One vector is turned by the same rotation once a tick. Each row is the vector after some number of ticks, and that number follows the row.
The counts run from 0 to 183.
[ 18 -31  19  14  16 -21 -27  36 -19 -10 -35  51  -5   6  25  11  10  35
   9  31   6  32  15   6 -31  23   5  18 -11  -4 -15  -5 -34  -1  37 -19
 -26 -17   0  56 -26 -24 -22   0  -2 -34 -12  34 -16  22 -31   7  24 -13
  16  -6  -7 -10 -13  39 -11  13 -22   6   4  19  30  32 -21  22 -19 -30
 -11 -11  11 -13]  181
[ 14 -21  16  12  11 -47  -6  34  17 -26 -40  20  -4  15  27  18  12  28
  34  11   7  22  -2  39 -33  16  -7 -16 -22 -16 -30  -1  18   1  38 -32
  -4  -8   0  50 -51 -21  -8  11  15 -31   5  42  -1  26   2  36  41  10
  -2 -23 -24  -9   2  40  28  15 -33  -4 -15   7  44  23 -10   8   8 -16
  -3  -6  14   0]  5
[-20  -4   5  -5 -18 -20   8  29  21  -2 -32  32 -11  20  37 -19  12  -9
  -6 -10 -25  14 -17  53  -7  24 -18 -11 -40  -1   3  -6  30   0  42 -26
 -15 -38 -11  20 -20  -1 -27  19 -13 -15   2  28 -14  19 -28   9  35  -8
  10 -17 -23  56 -24 -11  29  11 -41 -21 -13   6  33  20 -23  11   6 -61
   1  -3   2   6]  70
[ -6 -33   0   1   8 -16 -30  33 -19 -17 -31  60 -32   0  30 -12  20  15
 -11  11 -22 -13 -14  10 -35  11 -12  30 -52 -17   9   0   8  -9  13 -12
 -36 -26 -13  46 -11   1 -25   6   4 -32 -10  49 -19  19 -21 -12  52   0
  16  17 -16  12 -25  11  -2   6 -11 -21 -29  -8  26  31 -18   5 -24 -34
  14  19  -3 -11]  34
[ -8 -35  24  -5   1 -32   6  54  -6   6 -17  61  -2  -8  43 -13   9 -10
   1  19 -45  15 -13  13 -19  30   4   4 -44 -11   9  -9 -32 -22  32 -39
   1 -20  -5  37   1  13  -7  31 -18 -30  29  18 -17   8 -25   8  35 -14
  14  -3 -19   3  -5  29  -9  -7 -15 -12 -29  19  33  35 -32  25   9 -35
  15   7   8   9]  114
[ -9 -27  18   1   9 -29 -22  18  11 -26 -39   4   0  17  28  11  16  29
  31   2   0  21  -7  24 -36   7  13 -23 -31 -11 -32 -12  -2  -8  15 -37
 -43  -7  -9  55 -44 -30 -19  -6  30 -26 -15  33   5  12  -3  24  30   9
 -12 -13 -35 -13 -12  34  16  26 -38 -18 -12   8  49  34 -12  14 -18 -19
  -6  -6  10  -8]  143
[-13 -33  29  -4   2 -31 -14  43  33 -14 -33  15 -27   8  33  14   8  17
   7  -5 -17  -2 -43  25 -33  10   3  -7 -47 -22  -1 -12   9 -21  29 -32
 -28 -43  -7  31 -18  -1 -13  -1  17 -15 -23  41 -12  34   8  26  34 -22
  -6 -16  -7   4 -13  16  -2  14 -20 -28 -18  -5  34  53 -24  14  -4 -26
   0   6  31   4]  158
[  9   2 -17  -3  -2 -19  -6  14 -24 -27 -35  37 -20  51  46  -4  12  20
  16  -5  12  17   6  41 -18   6   5 -12 -37 -24 -16 -12  11   5  12 -24
 -36 -16 -27  10 -33 -13 -27  12  28 -21 -16  27   6  18 -13  12  63  23
   7 -24 -20  16 -16  13  24  16 -34  -1 -22   7  41  19   0  12  -8 -56
   2  17  13 -19]  138
[-24 -31  19   5  22 -26 -29  27 -10   3 -26  12  -5 -11  34  -4  20   8
  -6  26  -9  14  -4 -12 -34  14   4  -1 -41   3 -21 -22 -11 -13  31 -33
 -48  -9  -8  49 -36 -22 -34  14  18 -39   1  51  -2 -10 -34  -3  43   1
   6   6 -28  22  -7  19  19  22 -40 -15 -24  -5  33  19 -28  19 -20 -25
   5  -6 -13 -29]  128
[-15 -32   9   3  -3 -33  -9  19   7 -19 -13  49 -11  28  58  23  31   8
  22   4  -1  15  10  33 -24  -7  -9  21 -21  -7  -6 -12   1  -3  45 -66
 -49  -6 -46  10 -15 -36  -5  -4  -3  -7 -10  14   4  32 -33   3  40  22
  11 -21 -16  18 -24   3  16  19 -27  -9 -12  20  26  28  -2  22 -18 -22
  20  13  20 -29]  93
[-23   5  29 -21 -11  -6  -3  11  16  -2 -35  22 -23  33  36 -21  25   7
  -5 -28 -26  24 -20  47 -11  21  19   0 -61  -1   4  -7   7   2  20 -19
 -18 -25 -10  36 -26   3 -31  11 -16 -28 -18  30 -15  18 -13  15  28 -14
  14 -17  -9  39 -44  -1  29   9 -36 -40   0  29  35  23 -15   6 -11 -50
  -9  -2 -14   4]  67
[-11 -17  15  -5 -14 -13 -20  24  12   5 -48  60 -22  25  42 -16  11  14
  -9   3 -25  16 -15  29  -8  11  -9  29 -44  -4   2 -12  17  12  38 -16
 -39 -30 -19  38   2  -9 -21   6 -17 -14 -11  37 -30  24 -39   0  36 -15
  29  -1  -5  47 -36  -7  28  12 -19 -18  -3   8  19  23  -8   2  -6 -45
   4  24 -13 -13]  168
[-10 -14  13 -15 -18 -21  10  25   8 -16 -31  42 -32  34  48  -4  14  16
  10 -16 -23  -5 -28  50 -15  -2  13  13 -66 -35  13   0  16  -6   8 -26
 -22 -24 -26  19  -3   3  -8  17  -3  -9  -9  22   0  31  -6  22  59  -4
  11 -13 -16  23 -28  10  19   1  -7 -17 -31  14  31  27  -6  13  14 -44
  16  30  10   2]  18
[-21 -28  11   9  -1 -38 -13  38  21  -2 -28  12 -19  -3  28 -11  12  -8
  -7   0 -24  -9 -21  31 -24  30 -23  -5 -46  -1   0  -7   8 -24  35 -24
 -15 -27   5  32 -27  -2 -35  17  10 -24 -12  60  -8  19  -7  -3  32 -16
 -11  -1 -15  40 -12  -5  16   5 -49 -39 -18  -8  26  33 -29  25 -15 -35
  20  -8  22   7]  72
[-13 -13 -11  -3 -14 -12 -13  20 -33 -18 -31  39 -23  32  46  -4  18  -8
  18 -18  -6   6   7  46 -26  28  16  -4 -46  -7  -9   1   5   8   5 -28
 -41  -9 -22  35 -17 -15 -30   2   0 -25 -17  19 -14  28 -33   0  29  45
  19 -13 -34  14 -28   7  21  18 -40 -29  -9  19  33  23  -7   9 -32 -41
   3   4   4   1]  52
[-14 -19   5  10  -5 -30   0  46  28  -6 -19  21  -8   4  40 -12   6  -8
  -5  19 -24  10 -16  46 -13  28 -29 -21 -22   2   2  -6   6 -22  50 -31
 -17 -40 -10  14 -21   3 -15  26   5 -19  12  50  -3   6 -12  10  31 -22
   3 -19 -16  45 -11 -13  16  10 -39 -12 -25  -6  36  27 -29  24   4 -49
  20   1  21   4]  73
[ 10 -36   6  16  15 -32 -37  43 -13  -4 -26  36 -20  -6  38  34  26  21
   4  35   1  16  -5  -2 -34  18 -12  19 -11 -10  -3 -11 -14 -17  43 -31
 -40 -28 -12  33 -21 -26 -23  -2  19 -23 -29  45 -13  23 -25  -4  36 -17
   4 -11   0  -2  -5  12 -12  23 -12   0 -15 -13  29  47 -23  27 -18 -33
   9   0  28 -12]  177
[ 14 -11  12  -6   5 -36   1  52 -15   5 -28  51 -13  13  28 -15   7   8
 -10  16 -38  28 -23  22  -7  36  13   6 -47 -17   5  -1 -22 -10  39 -15
   5 -21   4  27 -14  12 -10  39  -6 -37  20  37 -13   6 -25  13  53 -18
  29  -1 -11  15  -8  15   6 -10 -13  -4 -36   6  37  32 -29  11  21 -55
   9  12   4  15]  118
[ -6 -16   5  20   1 -24 -11   5  12 -12 -30  47  -8  27  50  15  19   7
  12   4   2  19  15  44 -14   8 -28  16 -23  -8 -10 -11  36  11  45 -37
 -39 -16 -20  23 -26 -28 -18   5  -7 -10   1  32 -10  33 -37   6  36  22
  19 -17 -13  43 -18  -2  42  13 -34  -3  -5   4  25  14   0  13  -9 -33
  14   7  16 -23]  89
[ 16 -34  -9  27  -2 -31 -23  47   0  -8 -24  59 -15   2  35  14  18  10
  -4  30 -14   8  -1  18 -22  25 -34   7  -8 -14  -4  -1   5 -20  43 -33
 -39 -46  -6  20 -10  -9 -13  20  10 -18   3  49 -25  29 -26 -16  34  -8
  15  -8 -10  15  -1  18   1  12 -17  -1 -27 -19  29  40 -27  19   0 -41
  20  15  30  -1]  174
[ -6 -11  13  12  13 -26 -11  17  -5   4 -32  25   3   7  43  -8  20   3
  -3  21  -9  39 -15  12 -16  25   0  -9 -26 -13 -20 -31   3   5  51 -47
 -31 -31 -11  29 -38 -18 -16  32   5 -26  21  31  -7 -17 -46   2  41  14
  28  -3 -24  41  -6   7  36  10 -30   6 -19 -15  42  17 -24   2   9 -51
  -7   2  -4 -24]  126
[-11 -21  49   1   0 -21 -11  17  34   4 -28  33  -1   7  40   8  25  14
   3   9 -28  37 -37  20  -9   8  15   1 -42 -21  -8 -21  11   4  54 -41
 -40 -41 -24  15  -8 -13   6  23  -8 -16  -1  20 -15  13 -36  16  39 -11
  22 -19 -20  29 -10   7  20  11  -1  -7 -13 -21  32  37 -15  -1  25 -42
  -8  25   1 -11]  25
[  4 -31  19   4  -4 -30 -16  35  17 -14 -35   9   6  13  35  11   4  22
  28  18   6  25  -2  28 -21   8  -2 -31 -11  -5 -28 -13   1  -1  34 -48
 -26 -18 -20  44 -32 -21  -6  14  18 -31  13  24   0  10   0  29  33  13
   1 -26 -35  -9   1  33  15  25 -48  -1  -9  12  58  32 -18  11   2 -32
 -13  -8   8 -11]  144
[ 29 -31 -17  18   3 -27 -30  47 -19  -8 -30  61 -19   4  32 -17  15   9
  -4  26 -22  -1  -3  15 -24  27 -23  14 -25 -17   2   6  -5  -7  34 -15
 -27 -39   5  34  -2  -6 -24  28  11 -29  10  45 -26  14 -12 -12  42  -1
  20   3 -19  19 -10  22  -3   5  -9   3 -31  -5  28  33 -24   2  -3 -28
  22  19   8  -6]  35
[  3 -32  12  -8 -19 -38  17  38  12  -6 -36  54 -15  23  51 -17  -1   6
  13  -5 -35   8 -17  48 -13   2  -6   3 -45 -19   9  -1   9 -12  26 -23
  -1 -19 -20  24   1  11   0  23  -8 -15  12  14 -10  33   2  25  49   0
  15 -19 -25  13 -13  22   6   6 -12 -12 -27  24  32  29  -9   8  22 -45
  14  21   5  16]  17
[  8  -3 -27  -5 -10  -8  -3  22 -31 -11 -35  51  -9  43  49 -27  11  16
   3   2   1  25  11  41  -5   3  -2   3 -36 -12  -1 -14  -3 -14  18 -25
 -35 -12 -24  22 -23  -9 -29  18  14 -20   7  30   6  -1 -30   6  67  17
  27  -8 -34  22 -15   4  23  19 -30   0 -25  26  39   6  -5   6 -23 -55
  10  17 -16 -14]  134
[ -5 -45   2  23   6 -35 -12  27   9  -2 -24  57   2  20  50   3  22   3
  24  24  -1  21  14  42 -12   6 -34   1  -7  -6 -13   1   5  -5  56 -58
 -26 -11 -30  16 -14 -36   1  11  -7  -6  12  20   1  33 -30  15  37  19
  20 -26 -23  22   0  11  20  11 -31   9  -8   8  35  22  -9  18 -12 -21
  23  -1  26 -22]  92
[  2 -10   7  -7 -10   1  -9   9 -37  -6 -35  39  -9  33  47  -9  16  16
  12  -6  -1  37   6  24 -10  14  25   5 -34  -4 -12  -7 -12  16  13 -35
 -44  -6 -21  44 -15 -25 -23  -3  -2 -26  -6  12 -19  17 -42  -5  33  29
  38 -13 -24  12 -25  18  18  25 -38 -11   0  34  30  23  -3   8 -24 -37
 -13  12 -18  -9]  48
[ -2 -22  16  -1  11 -13 -35  20 -23 -15 -33  32 -15  13  30  15  24  29
   6   7  -1  26   0  -2 -33  11  24  11 -29  -4 -14 -13 -23  13  15 -37
 -58  -6 -16  47 -23 -30 -25  -6   8 -34 -26  26 -17  12 -37   1  37  12
  16  -3 -24  -1 -18  29   9  27 -31 -10   2   8  41  30 -16   8 -25 -29
 -15   7  -7 -20]  45
[-11  -8  28   0  27 -35 -30  22  -5  -1 -35  10 -19   1  22   5  23   7
  -7   4 -11  22 -31   6 -36  29  13   5 -56 -19 -20  -6   3  -4  35 -14
 -34 -25   6  36 -46 -10 -34  23  19 -35 -20  61  -8  -2 -35   3  41   1
   8  14 -12  21 -15  12  25   0 -30 -31 -25 -26  34  25 -28   5  -8 -35
  -3   6   3 -18]  124
[-27 -21 -11  -4   8 -15 -22  15 -26  -8 -22  34 -21  17  51 -25  23  15
   3   9  -5  16  12   2 -27   2   5  13 -45  -5  -8 -28 -21   1  16 -38
 -49  -3 -18  39 -29 -11 -28   5   8 -27  -1  40   6 -14 -34  -4  51   8
  13   9 -28  21 -22   9  21  19 -39 -24 -21  15  30   8  -8   8 -25 -29
   4   5 -18 -32]  131
[  0  -8 -15 -12  14 -29 -12  22 -21 -30 -33  38 -24  36  34  -1  21  32
  22  -8  10   6   5  38 -39   5  -1  12 -54 -17  -7  -5  -4 -12   6 -11
 -24  -1  -9  34 -45 -13 -32   4  17 -24 -19  44  11  16  -6  25  69   4
  -5   1  -8   5 -22  25  16  12 -34  -7 -18  26  39  13   6  25 -23 -33
   3  13   1 -18]  0
[ -4 -11   6   5  11 -20 -23   4   3 -21 -36  51 -27  33  33  -2  20  39
   7   1   6  16   5  36 -21   9 -15  29 -36 -12 -14  -7  27   7  34  -6
 -30 -16 -11  35 -39 -21 -32   2  -6 -17 -18  48  -9  26 -28   6  46   2
   1  -3   1  34 -23  -3  40  16 -33  -7   0   3  20  11   2   4 -18 -28
   2  13  -9 -26]  86
